The rows of X fall into a few groups, which share some directions, and each row is roughly a mix of its group's hidden directions.
X (107 x 11):
[[-13 -14  17 -20  -2  -5  -9  -4  28   8   3]
 [ 11 -23  -1  11   9  -6 -13  -1   7  29  12]
 [ -8  -8  26  13  16  10 -16   1   8  12  16]
 [ -7   9   6  -1 -10  -7 -29  -5 -14 -16 -20]
 [ -5  11  -9  13  -6   9  15   3  -5 -34 -11]
 [ 27   9   0   6 -16  11 -16   7   7  -7 -20]
 [ 18 -25  22  16   6  -1  14  -5  10  -3   2]
 [  5  -3 -20  12   6  -1 -20 -29  -5  -8  10]
 [  0   1   4   6 -11  -8 -10 -18  31  20   5]
 [  9  13 -13   1 -20  -6  18  14 -22  -3 -13]
 [ 25  -5  12 -26  -2   0  -4  10 -16 -12   7]
 [ 21   9  15 -19  26  -6  -1   7  13  -4   3]
 [ 27   6  16 -16  18  15   5 -12  -1   3  -8]
 [  3   7 -11 -16  -2  -8  -3   5  36 -12  -8]
 [-11  -8   9 -14   8  -1   2   5 -22 -30  12]
 [  4  19 -15  -1  -8   9  12 -21   0  -7 -26]
 [-12 -17 -17   5 -15  13  14  15 -13  -2  18]
 [  8 -24  19  -2   6  -5  -7 -20 -20   9   8]
 [ 21  12   0  -9 -18  25  12 -12   9   2  -9]
 [ 10  12 -10  24  23   1 -14 -16   5   9  -9]
 [-19  14  10 -14  -6  -9   8  -4  19 -25   2]
 [ 19  10 -10 -11 -12  11  27 -15   0   2 -13]
 [-17 -14  -3  10  20   6  -7  -2  16  26   2]
 [-25   4  13 -12 -22  -1  21   0 -11  -6   5]
 [ -6  21   4   9 -11 -18 -15   6  11 -24   7]
 [ -7   4   1 -18  19  11  -2  30  12   1 -11]
 [  9  12  13 -13   3  -5  20  -7 -27 -14  10]
 [ 17  -1   1  -5  -7   9  18 -20 -30   5   3]
 [ -5  -3  26 -19   7  -5   8   4 -11  -6  26]
 [ 10   2 -33  -3  -8   6  16   1  19  11  -1]
 [-10  -3  13  21   2  11   4  -7 -32   9   3]
 [ 29  -9  -9  -7 -25   0   2 -10 -12   1  -8]
 [-20  -6 -11 -14  14   1   6   7  26  12  13]
 [  7  -4  25  12   2  -7  18   8 -16 -22   2]
 [-10  -2  14 -12  20  -9 -15  -7   4  21  20]
 [-17 -14  15 -14  29  -7  -1  -7 -12  -1   8]
 [ -5  -5  -1  -6  -5  19   7  12 -19  32   0]
 [  3  -7   6  -2  16  -1  -2 -16 -21  22  24]
 [ 27 -16 -23 -14   5   0  -3   9   5 -11  -9]
 [ 11  17  11 -12  23  -6   5  -2 -10  20  18]
 [-21   7 -15  13  -6 -25   3  -3  -6 -20  -8]
 [ -5  -7  -8  25   8   1 -10 -28   5  -3 -17]
 [-32  16  -1   7   9  13  11   4 -13 -13   0]
 [ 13  -8 -16  15  -4  10  29   5  18  -3  -4]
 [-14  19  14  -9  26   2   7 -13  -8  12  10]
 [ 10   6 -21 -16   2   0   6  23 -23 -11  -2]
 [  8  13   4  28  -2  -7  17 -15  10  17   9]
 [ 11 -31  11  -8  22  10  -2  -1 -10  -2  11]
 [-13 -27  26   1   5   2   0 -19   4   3   9]
 [ 11 -12 -12 -20 -21   7  -5   9 -22 -11  -1]
 [-23  -5 -12 -15 -12  14  10 -20  14   6  -3]
 [  7 -15  14  -6   9   9  -9   7 -35   4   7]
 [  1 -14 -13 -10 -34   9   0  -1   4  17   9]
 [-17  -3 -16 -24   1 -10   8  -7  24 -11  -2]
 [-15   9  10  25 -14 -21   8 -11  -6  -9   9]
 [ 17  13 -26  -5   3 -14  -9  -1  13  13 -17]
 [-13 -18   4   8  -8   4 -10   3 -32  -5  15]
 [ -3  -1  -9 -27  15   9   6  23   7   4 -16]
 [-18   6 -11 -11  -9  16  -4   8 -12  29   2]
 [-18  24  -2  18  13  10 -20   8   0  -8   2]
 [  0   8  35   0  16  -9  -6  11 -12  -8   3]
 [-27 -20   5   4   2   0  -9  17  19  -3  12]
 [ 13  -1   1  13  -4   5   5  17 -37  -1   3]
 [  5 -18   6   8  27   1 -13  -3 -20  17  -5]
 [ -6 -24  -8 -26  14  -1 -14   2  17   4  -1]
 [ 18  -5 -16 -14   7  -7  14  -8 -10  21 -18]
 [  5  31   1  -3   7  -9  12  13  20 -14   0]
 [-15   2   2  -8  22  18 -12  21 -18  -1   6]
 [ 15 -23 -10  -3 -17  -3   5  16  24   5   6]
 [ -7   4  -7   6 -33   2  10 -21  14  -7  -6]
 [ -1 -19 -11   0 -15   8  14  -8  31   0  -9]
 [ 26   0 -25   8  -5  -7   1 -15   3  14 -14]
 [ -1 -22   4 -18  -8 -18 -20 -10   9 -16  -5]
 [  2  -6  27 -18   6 -11  -9  -1  21  -7  14]
 [-20  18  -5   1  24  -5  23   3  10   5  10]
 [-30   4  -7  11  -2   1 -23   4  -9 -15  -8]
 [ 17  20  10  -2  13 -18  10 -15   2 -18 -11]
 [ 10   3 -16   9 -14 -12  -5 -14  10 -30   0]
 [ 31 -18   3  17  -9  -3   2  -5  17  -5   1]
 [-15 -30  -7   8   3 -19 -15  -7  -1  11   7]
 [-21  -7  10  -5  14   9   9 -27  -2  14  13]
 [  9  26  19  -8  21 -12 -11  -7  -4   4  -7]
 [ 13  -3  -6  27   1 -24  -8 -17   3   5 -12]
 [  7  23 -15  21  14  -3  -8  -7 -10  -6 -17]
 [ 17   4 -11  -6 -12 -23  10  -2 -22 -18   2]
 [-23 -12   2 -12   3   4   2  12  -3  13  30]
 [ 25   0  15  28   8  -2   0  16   0  -8  -3]
 [ 11  -6  -7 -13 -18  -8  -7   9  31   0 -12]
 [  5 -21  -5 -27 -15 -16  -2 -12  -3  -4  14]
 [ -7   6  13  20  22  15 -22  12   4  -2   9]
 [ -5  -7  25 -13  -8  21 -15  18   4   0  11]
 [  1  15 -18 -16 -22 -21   7   5  -2 -13 -10]
 [ 15   8  -6  26  20   2 -23   5  -2  -9   1]
 [-23   9  17  -3  -2   8 -15  18  16  10  12]
 [  3  13 -16  14   5   5   3   6 -35  -1   9]
 [  0  18  12   0  21 -16   7  10 -21 -18   3]
 [ 23  19 -17   6  -8  -3  -2  -4  -1  -9 -26]
 [ 32 -19  -4  -5  16   1   6  12   5  -2 -12]
 [ -5  -6  14 -11  -6 -15  21  -9 -10 -28   2]
 [ 16  -3  -5  15  27  -6  -5 -24 -12   5  -4]
 [-13  16 -23  -5   7  18 -11  19   3 -10 -10]
 [-18   6   4 -18  21  12  -1  19  17  -4 -10]
 [ -5  -8  32 -11   9 -12 -13  13   4   2  13]
 [ 21  -6 -23  20 -16  -3  -5   5 -12  13  -4]
 [  8   4 -15   4   1   2  13  -7  35   1 -18]
 [ 12  -4  21  -8  10 -18   6  19 -17 -15   3]
 [ 18  13 -27  10 -16  -6  16   0 -12   0  -4]]
Here is one row from each group, named. Which group is each of the other rows in?
[ 19  21  -8   2   4   5  27  -3  11  -4 -17] | (14)
[  4  20 -12  20 -17  -5   7 -12  14  11 -15] | (96)
[ 12   0   7  -4  13  10 -25  30   2   0  -6] | (39)

[-17 -13  20   8  17  -3  -6 -14  24   1  -3] | (14)
[-10  15   5 -16  14 -24   5 -16   9  14 -11] | (96)
[ -5 -20   2   3 -22   7   9   6  21 -18 -14] | (14)
[21  2 17 -9 -2 27 -8 16  4 11  6] | (39)
[  1 -10 -18  -5  14  13   7   9 -29  16   3] | (39)
[ 24 -26   5  -1  -7   1  19  -1   6  11  14] | (14)
[-20   1   3 -25   1   9  16   4   3  13  21] | (14)
[18 -4  0 11  6  9 -9 -7 27 24 -7] | (39)
[ -1  -4   6 -27  16 -13   6  13 -13 -10  20] | (39)
[ -4 -14  -5 -21  22   5  -1  19 -15   9  14] | (39)
[ 12   5 -10   4 -16   0   0   4   1  38  -7] | (96)
